In the rows, zero is written as 128.
Each named turn below is shown by a few rows before and after it. Which turns, in which order, take the first row of each later pair to the second? The first pair is answered.
vad:
[104 124 140 137 128 125 120 146 127 164 125 136  82 130 132 144 131 106
 124 151 104 129 118 112 109 167 117 139] -> [ 95 135 167 135 133 134 134 164 131 147 131 131  98 143 118 146 149 104
 109 131  92 128 125 114 107 153 125 129]
[133 142 116 121 146 126 132 131  98 181 109 150 115 122 152 119  91 117
 131 132 139 115 126 145 125 112 122 142] -> [121 166 147 124 153 136 153 154 104 163 121 144 141 133 133 110 117 112
 113 108 120 119 139 141 128  93 137 129]
[125 171 138 139 119 136 159 113 115  90 127 105 171 127 102 108 159 151
 127  68 112 116 138 162 120 106 135 119] -> [147 126  74 146 108 112 110  66 107 147 101 121 124 105 148 120  95 137
 159 121 163 117 105 144 125 136 119 147]
[137 135  94 136  82 136 131 128  91 132 141 122 124 120 136 158 125 136
 142 114 107 101 119 137 103 122 115 120] -> [117 133  91 138  96 121 129 130 108 156 148 148 123 128 147 151 114 101
 121 124 124 135 113  92 135 104 136 127]
tifa:
[142 109 153 131 108 149 144 136 147  94 165  74  88 151 112 100 169 163
 151 145  95 122 129 128 121 120 131  98] -> [147 122 114 150 110 141 152 123 105  97 141  64 140 135 123  86 154 152
 147 109  99 108 134 145 101  96 139  96]
[126 115 142 125 128 118 138 143  97 129  99 121 154 124 118 120 136 127
 130 120 123  99 140 156 117 119 144 125] -> [122  98 163 111 124 124 123 157 121 136 113 125 117 126 118 141 138 134
 135 157 123 101 138 148 122 136 136 132]
[128  78 169 114 124 128 134 136 179 127 130 110 106 131 112 140 145 129
 130 102 117 140 107 127 126 154  97 152] -> [130 104 140 134 129 113 151 121 144 112 110 106 158 127 112 115 141 123
 127  54 117 135 110 139 122 126 110 141]
kig:
[126 124 101 142 128 120 104  90 117 119 110 119 128 128 128 115 101 131
 148 105 147 142 119 132 124 136 123 139] -> [126 125 111 138 123 127 106  92 123 111 112 119 117 132 118 116 105 143
 155 107 144 141 119 139 120 146 113 136]
[130 134 102 135 126 116 132 124 114 159 119 120 137 122 144 121 108 122
 119 136 130 119 125 115 130 139 139 120] -> [135 132 104 129 122 120 127 118 115 155 118 115 125 119 144 121 111 136
 129 144 133 116 128 118 129 152 128 121]
[130 116 120 133 120 125 150 145 100 135 136 108 136 126 119 135 144 137
 118 127 133 126 140 124 111 128 140 119] -> [132 118 118 138 120 126 147 146 103 140 132 106 136 123 125 134 139 136
 118 129 133 123 140 121 110 125 138 119]
[119 120 130 115 121 146 136 157 118 154 152 104 145 123 126 152 137 135
 119 143 111  92 137 172 108 105 119 125] -> [117 121 127 117 121 147 138 160 115 156 155 101 150 123 128 150 138 125
 117 138 111  92 135 168 108 100 126 127]

(2 to 4 turns a pair)
[132 119 143  88 109 162 124 133  86 157 135 129 121 136 129 112 157 148
 145 169 106 121 156 167  92 131 106  90] -> [112 131 161  85 121 157 136 155 107 156 148 142 140 157 122 102 169 122
 118 163 102 151 162 134 118 106 133  88] -> vad vad
[104 149 135 132 137  85 117 142 149 144  84 132 188 157 140 114 108 136
 112 103 104 161 121 106 151 108 149 112] -> [116 138 101 142 126  90 111 123 118 155  66 118 195 132 147 127  89 142
 125 105 108 137 117 131 125 115 136 113] -> tifa kig tifa tifa
[109 145 135 135 117 128 137 147 131 126 143 129 140 149 115 127 151 113
 129 116 121 131 134 135 122 111 145 124] -> [128 126 114 131 104 131 120 123 124 130 134 121 111 135 125 141 135 132
 154 143 129 117 121 151 108 140 119 132] -> vad tifa tifa tifa
[142 112 116 125 114 127 119 116 126 121 127 142  94 125 125 140 134 151
 158 144 120 114 113 133 135 158 114 120] -> [143 115  95 135 114 123 124 110  99 128 117 138 119 110 132 136 123 146
 155 125 123 103 115 143 121 140 116 121] -> tifa tifa
[113 156 165 126 147 146 164 158 141 112 141 130 151 135 105 122 164 126
  99 109 117 126 133 145 133  94 149 111] -> [114 114 150 116 141 145 128 154 160 168 150 144  93 125 135 151 131 112
 106 178 139 137 114 117 144 122 138 128] -> tifa tifa vad vad
[136 121 106 140 117 140 140 131  94 157 139 111 165 119 134 156 127 111
 125 115 121 103 140 142  98 109 144 122] -> [141 108 132 127 115 140 112 122 144 151 151 133  82 130 135 169 125 130
 147 166 131 120 126 119 131 153 130 129] -> vad tifa vad vad
[132 140 171 115 132 136 127 139 166 113 149 116  95 158 109 144 139 144
 137 127 124 129 134 144 133 148 123 111] -> [154 125 105 130 123 115 106  97 134 143 113 117  98 133 141 139  89 130
 157 129 158 122 116 145 122 153 117 127] -> vad tifa vad tifa
[158 106  79 130 109 113 121  90 121  71 108 113 105 128 113 131 129 171
 176 127 122 108 127 184 115 172 112 133] -> [106 141 150 115 141 125 164 161 155  70 152 129 161 169  89 126 167 125
  99  98  83 144 152 137 145 111 165 119] -> vad tifa tifa vad
[147 121 146 132 116 160 132 122  84 103 139 104 156 104 123 152 138 158
 152 106 116 100 132 185  90 121 131 107] -> [156 142 142 147 125 129 123  86 105  70 120 130 142 124 112 114 136 161
 169  85 137 142 122 166 134 128 139 111] -> tifa vad tifa vad
[ 94 114 114 146 153 123 156 150 124 139 136 131 167 156 135  79 104  48
 112 127 135 157 104  88 164 135 147 139] -> [118  76  86 137 126 151 139 132  90 151 125  89 140 113 149 115  94  93
 156 160 126  90 100 153 100 176 101 149] -> tifa vad vad
[122 129 152 143 124 152 141 136 137  99 132 137 110 133 117 133 161 157
 148 125 120 129 132 133 130 141 120 104] -> [123 107  97 149 121 142 127 123 108 156 118 134 121 106 156 143 116 128
 145 143 143 118 123 124 114 131 120 120] -> kig tifa vad kig
[123 118 131 126 125 138 128 149 119 144 137 132 139 119 123 147 124 120
 125 140 121 118 129 129 122 124 129 135] -> [136 121 122 139 128 118 121 119 128 123 122 143 118 122 120 126 118 132
 151 137 135 131 118 125 141 141 125 135] -> tifa vad tifa vad
[134 135  95 143 130 113 130 114 111 143 113 141 146 134 138 108 115 115
 130 106 141 135 120 126 140 113 136 133] -> [136 118 112 130 124 118 112 117 139 143 127 146  95 137 141 124 114 132
 145 144 144 135 114 117 147 143 118 138] -> kig tifa
[134 123 101 123 117 124 127 126 106 151 131 112 139 119 166 144 121 106
 104 138 137 120 134 128 121 115 138 127] -> [139 145 102 131 120 111 136 115 103 121 121 115 157 130 154 124 129 110
 107 105 134 129 135 128 128 106 146 122] -> kig tifa kig tifa
[160 127  87 152 102 109 118  93  86  96 114 121 191 101 114 108 122 105
 147  96 141 125 127 128 130  99 141 131] -> [154 133  98 153 106 112 121  97  90  93 118 127 198 106 112 108 128  98
 134  90 135 131 131 125 135  89 148 130] -> vad vad
[159 127  88 118 106 126 106 104 104 152 106 119 128 106 155 154 104 129
 147 137 144 112 108 141 113 138 111 155] -> [124 136 117 110 123 128 122 148 125 178 131 137 154 130 156 163 112  88
  99 135 133 139 116  98 139 102 147 155] -> vad tifa
[140 144 128 125 121 125 138 116 114  95 127 107 141 114 114 117 141 147
 143 102 120 120 143 160 114 126 121 133] -> [131 149 123 127 126 124 144 120 110 107 127 111 162 117 123 113 138 132
 129  90 122 123 144 148 114 109 133 130] -> kig kig
[139 110 101 138 143 138 132 121  95 150 125 113 168 128 150 130 118 120
 110 116 146 112 130 134 102 104 135 129] -> [136 119 108 135 142 137 136 124  93 142 129 113 168 130 144 128 125 121
 107 110 141 111 135 137 101 105 134 125] -> vad vad
[127 130 155 134 128 121 121 125 149  89 132 133 112 146 110 123 142 142
 135 127 121 139 127 122 144 141 127 120] -> [130 106 103 136 126 114 108 107 124 145 116 132 119 123 144 132 102 114
 136 145 144 129 115 120 133 136 124 136] -> vad tifa vad tifa
[136 109 131 123 114 156 130 144 106 115 134  97 123 113 119 141 147 161
 143 131 108  84 142 181  77 161 102 123] -> [128  86 115 123 127 123  95 127 146 169 134 144  75 122 156 144 100 117
 136 180 150 135 116 106 134 171 114 146] -> vad kig
